In the rows, zero is written as 128.
R: several groups of rows, each row roughly a mix of its group's hidden directions
R (140 x 11)
[[126  85 170 138 149 169 137 128 126 104 123]
 [105 128  70 122  95 141 131 152 149 122 144]
 [140 133 130 158 184  97 154 128 119 108 114]
 [142 125 112 147 184 102 157 100 117 115 121]
 [103  92 136 163 132 131  99 108 135 136  83]
 [131 128 143  86  91 164 138 154 103 122 151]
 [165  99 163  99 146 121 106 149 111 153 123]
 [115 144 161  99  99 153 158 153 138 116 158]
 [129 159  83 132 106 120 124 114 156 173 130]
 [138 108 171 104 141 164 146 157 113 110 149]
 [125 113 123 122  89  87 104  95 118 164 131]
 [144 113 186 101 153 123 108 102 122 119 136]
 [134 148 128 142 128 163 126 160 164 156 168]
 [159  94 146 143 147 169 122 145  93 138 114]
 [105 108 127 155 148  90 112 103 143 160  97]
 [143 142  95 144  83 160 111 129 144 160 142]
 [110 134 112 163 132  66 122 105 142 134 121]
 [163 123 111 138 157 166 141 168 109 106 122]
 [133 108 158 166 148 135 152  96 142 167 127]
 [119 135 128 133 182 162 139 162 124 128 160]
 [106 125  71 110 145 113 120  92 144 127 146]
 [108 107 138 156 156  82 118 103 130 144  98]
 [114 161  82 158 135 107 154 107 148 114 136]
 [180 106  96 133 161 132 123 116 110 152 141]
 [161  92 136 108 123 140 139 137  70 125 125]
 [160 172  98 161  96 126 125 114 128 137 145]
 [104 116 171 112 169 122 146 122 105 160 120]
 [138 100 166 113 140 164 117 162 103 104 125]
 [137 101 141 128 140 123 156 105 122  65 123]
 [133 125 125  91  99 119  94 177 154 123 126]
 [124 131  87 144  91 128 121 128 146 178 110]
 [119 101 165  85 114 114 142 155  96 122 117]
 [127 156 103 157 145 116 133  98 155 169 151]
 [141 112 128  94 131 173 132 145 100 156 160]
 [159 137 120 137 128 125 126 182 117  81 137]
 [124 136  87 151 113 147  99 130 169 160 140]
 [133 120 142 141 151  65 118  92 127 133 115]
 [131 145 122 142 155 115 126  84 102  88  98]
 [136 101 165 110 162 108 151 112  92 150 125]
 [140 122 152 137 166 107 161  92  92 120 117]
 [ 71 127 109 132 114 157 126 125 165 145 143]
 [115 103 140 150 134  95 105  90 133 171 140]
 [161 159 132 180 164 115 121 132 136 118 118]
 [ 97 159 133 132 145 102 108 103 120  80 112]
 [160 119 138 133 131 116 112 153  91  85  96]
 [161 164 139 105 136 112 175 136 109 145 144]
 [115 131 127  72  93 130 134 120 115 138 168]
 [138 130 130 108 147 157 138 157 106  71 138]
 [132 114 172 145 162  97 132 104 135 164 133]
 [143 160 170 130 123 112  88 132 162 150 124]
 [118  72 138 119 111 123 127 155 119 163 155]
 [131 152 115 126  91 132 118 102 141 178 158]
 [136 137 120 130 185 156 104 115 118  97 149]
 [116 121 105 145  91 134  87 120 118 109  84]
 [166 149 175 115 157 122 153 118 116 148 137]
 [101 122 111 162 183 131 108 112 117 149 119]
 [146  86 108 125  79 116 141 163 134 138 125]
 [117 114  91 152  87 144 113 168 137 114 112]
 [138 150  92 139 127  72 115 105 125 153 117]
 [111 138  79 131 110 152 136 149 143 123 173]
 [115 153 122 134  97 131 114 135 158 180 156]
 [136  95  71 129 140 148 152 124 103 137 146]
 [ 90 156 111 153 127 105 105  96 146 157 117]
 [109 112 121 141 143 156 143 132 155 184 152]
 [ 97 119 121 156 178  91 130 113 110 130 112]
 [125  91 164 104 104 132 121 125 101 122  84]
 [177 153 113 151 140  91 134 156 118 111 123]
 [139  94 177 100  99 128 126 148 118 108 111]
 [139 106  90 168 161 156 129 131 105 126 108]
 [107 163 104 148 127 163 145  85 144 146 126]
 [148 135 152  96 133 179 142 153 128 112 157]
 [108 154  96 151 111  86 107  99 144 115 118]
 [129 127 131 136 148  61 121  90 132 125 119]
 [110 147  88 141 101  92 124  89 129 149 116]
 [118 130 103 147  86 128 105 144 168 162 139]
 [145 115  95 149 171 131 146  96 113  96 118]
 [120 153 101 140  90 127  94 113 167 152 138]
 [110 142 111  95 121 130 176 147 105  94 113]
 [146 149 137  81 110 152 161 148 131 130 161]
 [146 159 143 146 151  85 138 117 135 172 141]
 [138 126 155 143 175 116 143  78 112 132 118]
 [125 121 121  92  94 151 139 154 105  92 157]
 [111 140 114 162 146  96 134  85 120 152  98]
 [110  96 151 130 120 157 108 120 118  99  79]
 [156 131 144 111  98 172 137 137 118 150 168]
 [117 100  89 150 107  89 111 116 120 115  96]
 [138 125 163  92 154 122 110 137 134  89  93]
 [100  95 164  94 154 134 105 140 153 131 114]
 [120 145 161 110  97 109 132 137 118  78 102]
 [104 111 192 101 122 134 125 123 116 153 123]
 [110 143 150  91 143 145 141 157 109  82 139]
 [114 151 157 141 153 131 116 165 158 169 134]
 [120 119 161  71  89 120 117 113 122 133 124]
 [107 143 158 111 131 100 120 120 159 168 163]
 [159 137  96 144 172  83 126 121 119 136 121]
 [155 126 113 107  83 149 109 159 138 154 152]
 [160 100 169 104 130 156 150 144 121 156 138]
 [111 165  78 131  98 139 141 128 156 143 139]
 [132 142 162 128 119 114 138  89 140 183 118]
 [123 140 103 168 110  93 115 103 157 159 124]
 [104 154 149 129  87 144  95 147 165 122 124]
 [119  98 103 153  80 153 126 145 119 156 143]
 [145 122 147  83 109 101 150 131 107 166 148]
 [119 174 127 147 110 108 113 146 172 151 140]
 [128  98 142 160 185 122 116 116 140 109 107]
 [169  93 165 106 103 156 126 146 128 127 129]
 [138 126  82 170  96 120 118 159 132 146 134]
 [154 138 149 106 131 122  88  78 144 120 149]
 [164 120 179 102 145  94 114 128 117 132 138]
 [146 158  84 105 115 151 146 164 118 126 150]
 [110 146  87 130 108 126 120 100 155 169 152]
 [107 150 115 172 145  86 129 100 141 150 119]
 [131 157  96 172 107 134 126 130 145 165 104]
 [140 164 144 113 111 100 146 139 125 177 155]
 [146 118 156 104  80 165 119 137 141 154 123]
 [134 152 140  94 110 133 174 142 130 131 172]
 [113 144 120 173 149 104 134  80 131 151 130]
 [112 113 108 147 181 108 164 144 128 149 138]
 [184 139 115 160 162 106 135 130 107 125 126]
 [137 145  69 133  90 144 140 136 144 148 138]
 [114 135  92 180 142 148 117 141 154 115 104]
 [172 128 162 106 121 138 138 161 101 110 150]
 [134 120 178  77 137 145 143 136 105 115 132]
 [170 128 141 135 104 164 159 163 127 108 124]
 [133 124 116 137  82 109 101 114 166 165 135]
 [147 164 100  91 108 145 136 155 142 121 160]
 [129 140  93 152 149  95 116 102 141 173 122]
 [114 107 103 151 142 111 117 147 109  73 108]
 [134 124 170 115  91 114 130 110 104 173 137]
 [ 90 149  84 154 147 119 127 106 148 105 138]
 [185 130 159 134 121 144 114 162 121 128 104]
 [171 129 180  98 140 145 135 144 123 145 125]
 [105 130  84 158 139  92 117  96 129 150 115]
 [145 137  79 122 141 108  85 141 102 143 114]
 [150 143  82 110 131  94 103 142  98 107 117]
 [100 140 160 109  94 146 158 124 153 142 160]
 [103 101 168  81 118 128 137 101 108 131 121]
 [119 147 162 116 115 126  89 171 123 163 124]
 [136 116 115 159 166 133 159 104 100 162 144]
 [156 107 112 168 173 146 144 127 126 106 107]]

the two rows of each list that fit no group, in list order (the others fit one group, some only roughly)
  * q_4: [156 101 176 120 131 148 119 137  87 149 125]
  * q_37: [176 154  78 152 125 117 119 123 132 130 142]
  * q_691: [158 141 114 108 109 155 147 153  96 163 151]
  * q_64: [113 119 166 118 163 165 140 159 149 121 151]
  * q_594: [139 128 167 115 100  94 113 118 127 176 142]
  * q_749: [141 147 140 139 152  67 143 116 107 103 118]
  * q_151: [167 116 151  99 124 120 100 160 116  96 105]
  * q_375: [149 145 117 103 112 166 140 178 107 121 144]
  * q_464: [123  97 169  96 128 116 120 175 120 149 122]
  * q_267: [112 141  92 148  99 172 128 110 149 156 140]
  * q_268: [151 164 120 182 149 111 142 115 124 104 120]
  * q_795: [132 146 161 103 143 139 159 122  94  85 115]
  * q_506: [140 111 151 153 159  82 130  92 128 115 109]
  * q_221: [127 138  82 173 121 158 137 129 160 129 144]
  q_594 q_221
  * q_66: [128  98 139 100  98 156 116 141 145 177 131]
  * q_7: [141 114 142 146  88 150 132 158 157 170 137]
  * q_779: [110 138 120  91  88 162 146 130 129 145 163]
  * q_288: [100 136  97 186 148 132 115 109 146 118 126]
  * q_34: [116 131 139 134  77 150 107 171 155 114 127]
  * q_81: [111  98 155 119 130 100 130  98 154 171 110]
  * q_499: [145 144  78 155 156 121 119 143 130  97 102]
  * q_679: [149 137 148  92 119 148 134 145 116  72 141]
  * q_196: [164 110 176 110 124 120 142 125 138 166 151]
  * q_668: [100 102 148 126 134  75 126 116 150 152 103]
  q_81 q_668
  * q_456: [ 92 130 165 108 100 148 117  93 136 105 111]
  * q_776: [125  93 151 134 134 100 123 102 127 184 117]
  * q_704: [102 177  93 154 128 121 121 120 159 129 148]
  * q_265: [105 104 133  90 134 180 121 145 137 114 154]
  * q_150: [163 110 124 160 132 133 102 171 112 139  97]
  * q_340: [161 128  97 158 161 145 141 130 118 172 127]
  * q_394: [ 99 143 125 150 142 141 132 117 143 193 133]
  * q_140: [ 72 121 105 157 157 101 131 118 115 124 136]
  * q_402: [147 151  78 154 134 104 109 125 122 160 107]
  * q_952: [ 99 128  98 167 128 102  90 144 157 117 130]
  q_150 q_140
  * q_829: [101 104 174 101 125 134 145 115  97 105 109]
  * q_552: [147 129 166 114 175 114 146 119  90 133 112]
  * q_417: [133 115 150  96 124 159 121 147 112  72 120]
  * q_933: [126 114 134  94  82  96 110 153 147 115 151]
  * q_355: [105 106 100 102 113 161 114 123 158 161 149]
  * q_975: [136 123 148 120 163 131 124  77 111 170 118]
  * q_605: [137 112 148 122 174 161 117 134 127 175 117]
  * q_862: [134 159 126 186 160 109 147 109 127 120 124]
  * q_883: [127 111 167 106 132 137 127 131 109  75  96]
  * q_695: [140  99 164  86  98 135 118 142  98 110 133]
  q_552 q_605
  * q_344: [104 153 105 134 112 170 116 149 155 166 134]
  * q_390: [100 137  88 139 144 164 132 138 151 147 165]
  * q_251: [118 100 119 102 111 161  91 161 151 107 118]
  * q_287: [168 148 129 111 120 105 101 124 155 172 140]
  * q_244: [115  78 156  85 134 143 129 126 106 152 128]
  * q_233: [125 135  71 146 145 138 135  93 148 145 153]
  * q_143: [129 127 170 118 168 159 160 144 101 128 119]
  * q_198: [131 169  91 173 130 127 144 125 126  97 113]
  * q_746: [153 116 117 187 145 134 132 114 126 133  88]
  * q_155: [171 132 160 137 154 153 124 163 118  97 131]
  * q_366: [ 81 105 131 128 122  81 139 117 131  95 114]
  q_390 q_366
  * q_807: [116 134 172  88  85 128 125 140 112 140 147]
  * q_683: [107 145 106 131  74 151 126 102 137 151 152]
  * q_187: [ 87 156  86 130 133 149 165 124 140 114 139]
  * q_706: [169 135 111 170 159 101 107 132 118 123 107]
  * q_222: [170 115 176 138 156 123 118 150 115 107 114]
  * q_817: [116 115 125 136  89  74 121 121 151 160 123]
  * q_910: [147 126 154 101 151  82 122 148 112  90 126]
  * q_320: [112  89 120 141 159 108 147 154  96 103 106]
  * q_608: [ 99  89 103 139 101 134  91 129 152 153 137]
  * q_579: [104 118 151 121 163 126 113  84 157 158 115]
  * q_789: [ 99 140 165  89 104 141 161 144 135 127 150]
  * q_172: [125 132 105  99  73 121  95 128 147 106 138]
  * q_212: [114 124 108 121 125  63 141 105 106 144 140]
  * q_988: [100 149  77 152 123 116  91 119 150 129 137]
  q_706 q_789
  * q_490: [151 126 134  98  91 155  80 141 145 141 137]
  * q_970: [142 145  77 156 140  89 115 120 133 114 104]
  * q_912: [146 123 148 152 122  95 149 128 123  75 100]
  * q_787: [166 139 146 122 107  90 121 109 117 174 137]
  * q_162: [120  93 170 100 102 162 131 117 106 127 143]
  * q_968: [110 104 155 111  73 156 126 116 138 153 123]
  * q_796: [123 107  98 103 108 135 138 148 113  72 113]
  * q_494: [ 97 145  74 154 126 125 127 111 133 163 119]
  * q_806: [131 119 115 173 142 163 100 144 166 146 136]
  * q_556: [166  96  98 122 156 128 133 150 110  91 116]
  * q_255: [162 115 156 152 168 123 127 118 135  91 103]
  q_968 q_255
  * q_146: [154 131 138 132 112  81 139 118 106 178 122]
  * q_489: [145  79 136  95 158 130 141 124  89 138 126]
  * q_202: [139 112 157  90 111 178 123 137 141 158 128]
  * q_29: [148 115 152 109  75 138 122 165 150 121 144]
  * q_327: [130 125 101 113  72 157 119 137 135 161 144]
  * q_592: [153 123 149 100  76 132 118 154  96 138 133]
  * q_955: [172 116 173  94 114 154 136 118 121 142 127]
  * q_312: [124 134  91 140 156  79 128  92 148 118 126]
  * q_96: [124 172  95 117 134 145 133 170 154 140 150]
  * q_892: [106 125 145 116 123 116 152 153 112  71  99]
  * q_302: [132 144 127 116 137 171 144 136 137 186 146]
  * q_111: [150 112 169 140 186 122 136 123 133 122 108]
  * q_951: [148 153 112 179 139 138 135 148 113  87 118]
  * q_204: [159 104 151 100  78 154 122 140 116 124 140]
  q_111 q_204
  * q_834: [135 121  67 116 115 140 114 129 102  93 115]
  * q_884: [164 152 151  90 120 135 153 149  93 142 141]
  * q_946: [130 138 137 167 147 155 143 147 152 179 125]
  * q_408: [109 147 114 122 118 181 133 158 116  89 139]
  * q_557: [140 131 104 165 144  93 102 118 122 119  83]
  * q_867: [ 94 110  94 111 103 165 133  91 138 133 139]
  * q_141: [110 115 136 133 143 115 126  89 146 185 150]
  * q_65: [101 139 115 113 105 127 139  98 148 176 160]
  * q_980: [118  87 158  74 125 130 122 144 117 113 112]
  * q_716: [131  96 169 112 101 136 125 124 105  83 116]
  * q_567: [127  81 144 112 150 138 138 152  90 102 107]
  q_884 q_408
